[[137 130 115 118]
 [123 112 113 104]
 [101 131 115 142]
 [135 115 120 141]]
:
[[123 112 113 104]
 [135 115 120 141]
 [137 130 115 118]
 [101 131 115 142]]

[[150 147 118 133 154 123]
 [129 106 141 127 108 142]
 [133 137 117 140 145 107]
 [122 109 151 126 109 144]
 [129 117 144 125 115 142]
 [130 146 125 133 135 123]]
:
[[129 106 141 127 108 142]
 [122 109 151 126 109 144]
 [129 117 144 125 115 142]
 [133 137 117 140 145 107]
 [130 146 125 133 135 123]
 [150 147 118 133 154 123]]

[[140 131 124 144 132 139 123 142 145 144 136 131 141]
 [138 150 122 128 131 127 142 142 128 123 139 127 142]
 [128 124 120 130 133 136 122 118 142 149 125 132 125]
 [132 130 119 136 134 129 129 143 130 112 133 128 130]
 [130 127 149 129 135 125 136 109 130 134 124 131 128]
 [129 141 115 125 141 142 122 144 133 141 126 136 139]]
:
[[128 124 120 130 133 136 122 118 142 149 125 132 125]
 [130 127 149 129 135 125 136 109 130 134 124 131 128]
 [132 130 119 136 134 129 129 143 130 112 133 128 130]
 [140 131 124 144 132 139 123 142 145 144 136 131 141]
 [129 141 115 125 141 142 122 144 133 141 126 136 139]
 [138 150 122 128 131 127 142 142 128 123 139 127 142]]

[[143 120 124 126 122 131]
 [123 124 142 118 133 134]
 [117 135 142 113 102 136]
 [116 128 132 131 131 128]
 [146 123 111 137 123 114]
 [127 129 128 118 135 126]
 [110 141 124 126 131 121]
 [136 116 123 133 137 126]
 [130 125 115 131 135 125]
 [120 136 133 129 127 130]]
:
[[136 116 123 133 137 126]
 [143 120 124 126 122 131]
 [146 123 111 137 123 114]
 [123 124 142 118 133 134]
 [130 125 115 131 135 125]
 [116 128 132 131 131 128]
 [127 129 128 118 135 126]
 [117 135 142 113 102 136]
 [120 136 133 129 127 130]
 [110 141 124 126 131 121]]

[[113 107 149 128 124 112 117]
 [121 143 141 133 151 115 147]
 [121 137 140 122 136 106 119]]
:
[[113 107 149 128 124 112 117]
 [121 137 140 122 136 106 119]
 [121 143 141 133 151 115 147]]

[[120 134 122 129 144 111 118 118 123 131 126 127]
 [135 133 120 113 122 118 120 129 123 129 128 126]
 [137 118 133 139 127 128 134 128 127 150 122 125]
 [135 144 131 120 134 138 134 141 131 115 144 142]
 [108 128 110 139 120 113 122 124 115 115 117 119]
 [135 131 141 123 138 125 129 130 126 128 134 130]
 [133 132 123 129 135 131 126 132 134 147 135 128]]
:
[[137 118 133 139 127 128 134 128 127 150 122 125]
 [108 128 110 139 120 113 122 124 115 115 117 119]
 [135 131 141 123 138 125 129 130 126 128 134 130]
 [133 132 123 129 135 131 126 132 134 147 135 128]
 [135 133 120 113 122 118 120 129 123 129 128 126]
 [120 134 122 129 144 111 118 118 123 131 126 127]
 [135 144 131 120 134 138 134 141 131 115 144 142]]

[[127 139]
 [121 128]
 [118 144]
 [152 112]
 [109 143]
 [128 135]
 [109 141]]
:
[[152 112]
 [121 128]
 [128 135]
 [127 139]
 [109 141]
 [109 143]
 [118 144]]

[[151 114 131 114 151 111 111]
 [119 149 125 132 110 147 127]
 [124 126 132 135 120 119 140]
 [121 124 133 134 125 124 135]
 [141 116 123 119 153 116 123]
 [122 146 129 129 112 144 124]
 [113 131 127 145 102 132 145]
 [123 133 131 132 126 128 125]
 [135 125 127 123 132 124 125]
 [122 132 121 135 126 132 127]]
:
[[151 114 131 114 151 111 111]
 [141 116 123 119 153 116 123]
 [121 124 133 134 125 124 135]
 [135 125 127 123 132 124 125]
 [124 126 132 135 120 119 140]
 [113 131 127 145 102 132 145]
 [122 132 121 135 126 132 127]
 [123 133 131 132 126 128 125]
 [122 146 129 129 112 144 124]
 [119 149 125 132 110 147 127]]
